In the rows, zero is written as 128.
These are runs of 7 systems, one row a step. Runs of the same system follow the same rule from any start.
seq 1, K14, 8 rows:
[[113 132  70 114  96 175 105 142 140 104 114 153 203 140 101 118 158 149
  110 104  96 116]
 [140 169 173 104 136 169 118 129 142 172  99 148 181 104 146 119  89 158
   75 147 142 108]
 [126 121 143  90 145 119 175  69  90 184  93  82 109 124 145  83 109 139
  140 145 109 138]
 [124  78 129 147  96  70 156  98 126 146 143 161  91 129  85 111  78 128
  172 103 164 123]
 [139 135 154 174  98  93 129 154 155  55 107 142  89 183 126 127 155 139
  147 157 158 147]
 [102 129  83 104  84 151 116 149 135  68 108 130 172 150 125 132 190 150
  131 106  86 114]
 [141 158 143  96 110 178 111 168 144 150 121 158 189  89 146 113  98 165
   88 114 136  95]
 [134 131 164  91 144 161 149  83 104 165 106  83 113 106 171  73 103 137
  112 166 122 134]]
seq 2, K486, 8 rows:
[[ 95 161 145 164 169  87 100 113 152 120 116 155 143 159 115 206 142  85
  111 146 143 147]
 [164 138  66 165 167 146 113 177 130 151 168 147 160 133  81 162 142 115
  116  98 112 143]
 [149 116 180 125 180 178  99 104 128 190 145 125 152 122 107 144 101 142
   75 113 120 100]
 [107 153 122  89 183 105 141 124  95 182 144  93 127  79 172 177 125  94
  130 123 106 132]
 [128  73 105 147 140 136 118 109 111 130 210 112  73  89 116 124 108  83
  147 116 136 135]
 [101 122 198 158 146 105  88 113 155 101 154 144  93 134 137 189 126  97
  113 139 164 116]
 [119 158  79 150 146 129  92 185 147  95 163 145 157 115 131 191 166  92
  118 113 117 141]
 [154 124 124 152 147 202  85 134 147 151 167 156 163 105 100 114  97 122
   73 125 140 122]]
seq 3, K190 (8 x 22):
[[151 141 169 167 133 181  78 151 162  73 155 125 107 136 151 127 144 117
   88 168 155 132]
 [ 86 145  57 121 108 105 135 132 120  84 136 116 120  94 163 128 157  80
  162 147 121 165]
 [159 130  70 176 124 153 127 131 144 151 137 176 169 136  66  88  98 126
  115 133 148 160]
 [ 91 156 150 140 154 125 105  65 145 113  74 126 156 178 120 154 162 110
   99 168 118 145]
 [ 95 117  85  90 140  76 171  94  92 191 115 123 145 107 112 145 112 118
  161  92 103 129]
 [172 121 203 147 159 136 125 131 137 190 130 148 132 152  93 142  86 163
   97 112 151 103]
 [104 130 189 103 153 105 120 132 115 107 134  77  80 126 184 184 162 121
  135 125 111 106]
 [152 112  95 115 113 127 143 196 113 146 192 135 109  63 135 126  97 128
  150  85 136 113]]
seq 4, K710, 8 rows:
[[117 110 133 122  84 172 126  77 132  77  85 112 125 162 130  60 149 146
  123 167 122 136]
 [101 131  65  90  58 114 162 140 121 114 103 146 158  98 137  82 120 143
  165 116 122 127]
 [169 118  85 163 114 146 150 117 135 142 103 152 146 172  68  61 115 151
  131 138 134 157]
 [ 89 136 144 114  86  92 148  83 138 108  46 146 152 177 119 112 139 155
  142 141 127 127]
 [148 148  92  94 114 121 168 164 116 175  88 147 186 131 109 112 119 179
  139  93 102 113]
 [162 120 171 133 120 179 128 105 137 141  85 127 146 177 100  74 123 187
   97 140 127 114]
 [109 140 152  72  64 120 151 143 126  94  78 121 140 127 171  93 138 180
  142 128 120  99]
 [174 105  80 120  92 176 144 174 118 127 139 129 144 129 100  69 128 176
  137  97 109 116]]
seq 5, K356:
[[129 167  95  98 176 144 140 134 104 186 147 105 148  64 168 138 107  96
  115 140 112 147]
 [138  88 137 145 185 109 124 110 108 178 188 110  88 114 101 175 112  95
  137  98 123 124]
 [ 74 146 174 120 148  57 122 100 136 137 109 140 128 133 140 210 132 101
  132 123 138 118]
 [120 158  90 135 129  94 124 205 136 105 144 149 152 125 128 201 166 122
  144  92 114 124]
 [144 142 157 147 156 182  72 159 156 121 154 148 165 135 114 174 142 135
   71 116 128 103]
 [125 186 122 120 172 162 110 136 130 147 140 116 150  74 179 140 118  87
   88 171 134 151]
 [138 108  82 155 183 129 121 110 109 170 191 116 110 102 100 151 115  76
  131 118 124 156]
 [106 133 174 150 179  69 125  84 133 168 109 140 124 159 103 193 116 101
  124 133 141 137]]
seq 6, K26:
[[189 100 165 141 113 120 150 185 124 147 159 134  83 122 117 111  89 169
  144  97 152 102]
 [ 90 101 166 108  64 143 108 100 140  51 103 122 118 151 141 107 159 154
  134 132 125 101]
 [144 155  39 118  99 134 159 178 119 113 113 133 160 121 130  92 149 143
  154 123 103 153]
 [183 118 138 153 157 214 106 119 132 137 151 108 120 137 116  77 119 139
   86 157 127 141]
 [ 73 140 120 103 123 117 142  43 122 141  82 126 146 112 147  99 111  95
  127 171 131 155]
 [168 123 102 160 147  77 176 142 116 190 132 150 116 139  81 117  86 129
  159 113 148 153]
 [127 104 215 142 115 131 105 101 156 123 105 155 126 175  96 139 115 167
  102 124 154  93]
 [ 92 148 101  79  97  92 156 139 118 132  71 130 175 141 135 148 157 161
  152  96  90 109]]
seq 7, K356:
[[122 138 106 103 105 107 175  92 108 133  98 101 103 100 165  59 106 122
  159 169 137 159]
 [140  63 109 139  96 106 161 103 112 126 140 124  90 162  74  92 124 149
  178  90 120 123]
 [112 129 192 115  80  99 142 107 143 103  61 143 125 175 132 110 130 178
  136 136 144 105]
 [135 135  86  96  66 143 148 180 122  73 114 118 131 124 156  83 161 164
  155 119 108 123]
 [157  80 146 131  91 199 109 119 137 119 151 142 128 122 102  64  98 164
  105 118 139  99]
 [125 137 156 116 102 131 149  93 126 113 106 113  88 102 176  59  97 121
  136 190 161 153]
 [117  78  65 142  89 113 153  95 114 102 144 123  97 134  95  79 130 112
  179 119 125 151]
 [134 111 171 153  87  97 143 103 147 121  77 163 127 189  83 101 107 170
  134 130 156 121]]
seq 8, K26, 8 rows:
[[107 140 184  63 123 136 148  98 109 151  85  92 128 111 182 112 121 154
  120 140 112 103]
 [126  73  75 111  95 105 165 116  97 143 161 124 102 103 101  96 106 129
  180  82 118 125]
 [159 127 174 147  79 152 119 161 159  99 132 166 118 118 136  78  85 161
  115 149 183 116]
 [119 135 118 112 105 117 158 106 115  88  64  91 115 184 142  93 178 153
  155 153  98 145]
 [149 120  45 152 120 169 122 129 133 139 141 158 178 132  64  94 124 127
  121 110 116 146]
 [151 169 183 116 156 169 130 107 134 173  91 121 149 125 152  96  97 149
   81 172 142 130]
 [ 93  89 112 102 134  88 165  53  94 172 104 105 118 140 104 120 123 121
  165 112 101 134]
 [146 115 136 143  94 112 134 155 148 160 142 195 148 110  85 119  64 152
  130  98 171 109]]
seq 9, K190:
[[148 111  85 111  83 129 178 124 109 154 114 138 129 106 114  43  86 153
  163 127 137 142]
 [134  99 185 157 109 155 107  77 150  94 102 133 110 189  97  94 129 151
  108 151 143 119]
 [ 72 108 119  94  83  66 154 112 115  92  97 119 119 141 138 147 158 133
  181 103 108 113]
 [179 105 117 124 102 139 153 172 128 156 124 150 152 152  77 102 116 195
  137  79 117 100]
 [117 133 193  97 116 176 103 116 138  90  94 102 138 155 160 127 165 167
   96 141 107  92]
 [111 113 100  70  79 118 170 129  98 124 125 102 108  80 169  79 118 139
  168 117 114 120]
 [176  96 158 157  91 165 127 132 146 117 140 149 105 143 101  58  92 164
  121 137 164 121]
 [ 85 116 149 127  85 112 116 103 138  40 103 113  99 168 148 130 181 123
  147 148 125 128]]
seq 10, K138 (8 x 22):
[[ 73 162 161  86 129  80 129 127 124 108  95 115 130 117 184 190 155 113
  138 135 120 117]
 [173  83  98 117 126 146 152 163  97 160 182 105 101 101 112 103 113 151
  155  77 109 107]
 [115 124 189 161 104 151  74 121 172  77 138 168 126 137 127 138 117 123
   95 148 174 112]
 [114 157  78  94 124 128 149 156 107  91 112  81 125 123 177 126 188 123
  154 138  84 144]
 [160  95  90 157 120 179 125 109 127 153 162 153 139 114  76  63  84 127
  116 128 145 141]
 [ 96 179 160 147 131  85 119 111 157  99  78 150 134 154 154 154 136 103
  121 186 158 156]
 [133 107  70 107 151 111 172 116  82 171 125  85 121 137 109 125 145 130
  166  96  74 141]
 [136 114 161 163 129 125 101 122 158 157 147 190 151 127  75 152  76 133
  101 109 171 106]]
seq 11, K138:
[[100 180 104 149 154  99 133 102 141 135 107 146 141 111 149 137 113  72
  119 188 158 182]
 [147 118 103 146 187  89 165  99  94 183 131  91  93 149 104 140 128 104
  156 128 109 165]
 [109 108 149 153 166 102 100 101 139 165 154 164 145 136  77 202 110 100
  110  98 137 112]
 [146 163 158 115 176 114 120 184 121 144 138 102 129 128 159 208 157 133
  116 106 102 109]
 [145  95 153 102 156 202  98 118 113 155 174  92 125  97 136 126 122 137
   93 101 100  90]
 [103 148 157 116 115 151  94 144 147  99 164 137 117  56 190 132 103  97
  103 157 164 125]
 [144 116 105 138 138 137 143 133 105  94 163  75  58 112 165  93 145  96
  155 159 125 161]
 [104  93  77 178 126 143  96  90 147  93 174 154 121 128  88 124 127  70
  128 139 145 157]]
seq 12, K486:
[[158 170  76 133 168 135 157 149 108 172 138 110 124  87 153  98 106  95
  131 163 135 180]
 [122  77 134 155 161 151 116  38 118 136 141 103  97 158  91 110 129  96
  122 144 120 144]
 [100 143 145 148 152  37 139 123 135 150 113 161 123 147 111 203 117 107
  149 116 150 134]
 [181 113 101 159 152 145 120 196 125 120 181 117 114 152  95 158 160 141
  132  82 103 119]
 [108 109 185  94 131 168  90 111 135 152 142 142 164 108 125 158 111 150
   84  93 120  70]
 [123 175 114  91 146 121 143 171 109 150 147 108 126  54 198 143 116 104
  132 142 127 138]
 [117  82 107 141 126 181 109  80 123  96 182 100  88 103 129  85 127  87
  128 150 131 146]
 [ 84 152 166 160 132  80 110  91 162 111 112 168 123 136 133 167 110  86
  120 168 177 146]]
seq 13, K710 (8 x 22):
[[114 142 119 172 174  70 114 136 135 128 140 141 122 157 101 212 151  85
  136 120 133 148]
 [108 154 142 129 204 114 107 112 126 173 133 121 153 131 125 215 140  96
   98 118 108 126]
 [127 152 182 111 190 142 114 117 121 186 147 108 128  88 165 170 103 108
   89 139 130 118]
 [147 113 188 118 158 131 124 138 116 151 179  94  65  83 172 138  96 114
  127 131 147 112]
 [138  94 161 150 122 115 108 161 133  93 201 122  56 104 143 158 120 108
  148 111 154 111]
 [124 123 110 169 141 119  93 167 143  71 189 125  94 131 128 185 167  88
  135 121 132 137]
 [ 91 139  86 148 172 133  89 114 131 106 161 116 140 121 128 190 170  66
  116 132 107 149]
 [ 96 155 104 131 184 135 109  87 123 164 150 121 146  87 145 158 112  59
  103 153 129 157]]
seq 14, K14:
[[ 76  91 140 132 114 151 102  36 131  84 119 110 112 151 119 113 150 102
  117 152 120 129]
 [111 174  68 129 108  74 153 159 138 143 105 182 173 105 123 138 107 116
  149 129 147 152]
 [189 120 152 161 153 184 118 127 137 139 111 117 132 191  90  94 139 173
   97 134 116 127]
 [ 51 126 163  79 113  94 124  70 129 131  91 131 154 119 144 167 134 124
  128 114 115 101]
 [187 151 105 128 123  97 185 198 113 166 121 130 118 117 133 100  99 165
  159 115 138 138]
 [127  65 184 136 109 164 100  85 134  89 145 105  85 163 110 108 138 147
  119 121 124 101]
 [ 74 164 105 101  82  73 137 150 133  86 110 149 140  84 177 147 129 104
  157 140 148 136]
 [199 124  82 150 121 189 136 172 128 125 142 124 134 143 104  63 132 159
  122 131 116 144]]

Which system made each of these runs?
seq 15, 2 rows:
[[189 104 176 175 157 111 132 169 131 143 165 123  71 158 104 154 116 146
  135 108 145 118]
 [ 58 145 153  97 122 129 101  75 134  88  93 114 147 133 163 160 170 107
  111 149 109 118]]
 | K356
seq 16, 2 rows:
[[190 171 184 146 154 141 124 205 143 134 119 126 126 154 147 151 133 170
  101 130 136 112]
 [120  97 168  93 133 167 107 121 112 101 141  69 103 139 159 144 179 150
  121 106  83  87]]
 | K710
seq 17 (2 x 22):
[[148 172 166 173 158  93 135 138 145 109 105 124  88 162 153 142 136 111
  127 187 163 168]
 [ 92  93 126  92 144  88 141 108  96 155 144 103 116 121 118 185 145 124
  158  69  86  99]]
 | K710
seq 18 (2 x 22):
[[149 154  44 120 105 119 162 187 115 131 145 138 139  80 146  97 118 122
  160 124 129 153]
 [149  87 178 145 123 186 110  73 135 112 129 111  97 156 112  68 119 146
  104 157 140 121]]
 | K486
seq 19 (2 x 22):
[[180  97 129 166 122 122 161 118 125 142 106 127 101 194  74  78 122 165
  148 132 132 145]
 [115 125 172 102 121  86 148 114 121 140  67 121 142 190 110 162 152 175
  139  99 100  98]]
 | K486
seq 20:
[[126 134  86 136 126 157 121 126 121  69 153  83  88 113 169  96 166  92
  140 171 116 166]
 [ 83 110 125 163  96 124 102  62 160 101 120 180 145 141  87 116 107  99
  117 152 168 143]]
 | K486
seq 21, 2 rows:
[[156 154 175 125 137 146 142 133 128 105  73  82 107 184 157 104 167 166
  117 166 111 133]
 [ 87  70  96  84  90 145 129  85 103 117 162 110 119  85 128 102 126 115
  151  91 104 102]]
 | K190
seq 22, 2 rows:
[[ 90 134  81 100  79  86 167 106 123 148  86 168 170 111 113 100 101 137
  159 117 134 136]
 [195 112 157 162 120 123 145 189 129 108 132 119  80 181 106 113 140 178
  149 115 133 121]]
 | K356
seq 23 (2 x 22):
[[120 115  77 111 133 116 138 154 105 103 132  94 132 155 117 163 197 133
  158  85  66 123]
 [168 127 116 151 127 190 101 157 151 148 151 169 175 123  83 113 100 151
   84 108 141 114]]
 | K138
seq 24, 2 rows:
[[103  99 174 141 119 105 117  71 146 164 117 179 144 142  77 139  74 130
  114 116 163 106]
 [166 177 131 135 171  92 153 201 117 139 117 100 111 146 158 174 163 137
  142 129 111 142]]
 | K486
seq 25 (2 x 22):
[[145 137 202 119 165 124 145 103 111 142 109  73  69 138 177 120 125 134
  125 168 133 134]
 [ 71  72 103 102 106 109 120  81 113 125 173 128 110  80 123 143 115  88
  151  89 125 110]]
 | K138
seq 26, 2 rows:
[[120  93 127 160 171  95 136  73 114 165 165 119  81 121  99 144 100  75
  143 131 144 152]
 [127 133 113 188 155  67 128 139 142 105 144 143  95 168 100 184 151  88
  154 131 145 160]]
 | K14
seq 27 (2 x 22):
[[ 63 150  86 102  85 128 126  84 138  87  89 144 168 111 150 102 140 103
  131 160 130 150]
 [149 139  52 126 131 118 178 117 105 182 111 134 150 112 106  73  98 125
  151 136 123 164]]
 | K710
seq 28, 2 rows:
[[160  76 106 163  85 149 118 148 143 109 161 165 126 149  62  95 116 157
  137  89 141 111]
 [ 92 167 184 124 107 135 100 127 163  72  92 140 138 138 173 142 149 128
  102 173 151 122]]
 | K14
seq 29:
[[144 133 105 105  76 174 135 154 140 126  99 161 188 124 110  75 111 184
  115 111 125 107]
 [123 138 186  95 103 160 129  86 136 138  82 130 143 117 156  74  94 160
   98 162 147 112]]
 | K14
seq 30:
[[111 107 143 153  89 125 104 115 164 122 118 201 171 145  73 134  97 144
  114 106 160 103]
 [154 193 126 129 145 104 156 173 125 123  69 111 143 173 155 135 164 154
  136 157 113 153]]
 | K710
seq 31, 2 rows:
[[102 149  66 104 110 101 172 109 106 110  85  99 129 130 156  91 158 118
  168 154 103 169]
 [121  91  82 132 110 132 141  82 122 174 127 169 166 122  61  94  87 132
  135 101 131 128]]
 | K710
seq 32 (2 x 22):
[[135 121  61 133 147 195  95 147 125 107 172 111 156 122 114 137 174 108
  108 107  84 135]
 [114 159 146 123 171 159  86 122 141 167 153 147 169  79 142 172 102  96
   74 138 139 120]]
 | K14
seq 33:
[[ 85  75 138 107 130 138  94  90 123 145 174 138 143  96 101 175 115 113
  117  72 113  80]
 [146 158 163 128 146 107 125 191 134 141 171 129 100  70 178 166  95 112
  125 131 161 123]]
 | K486
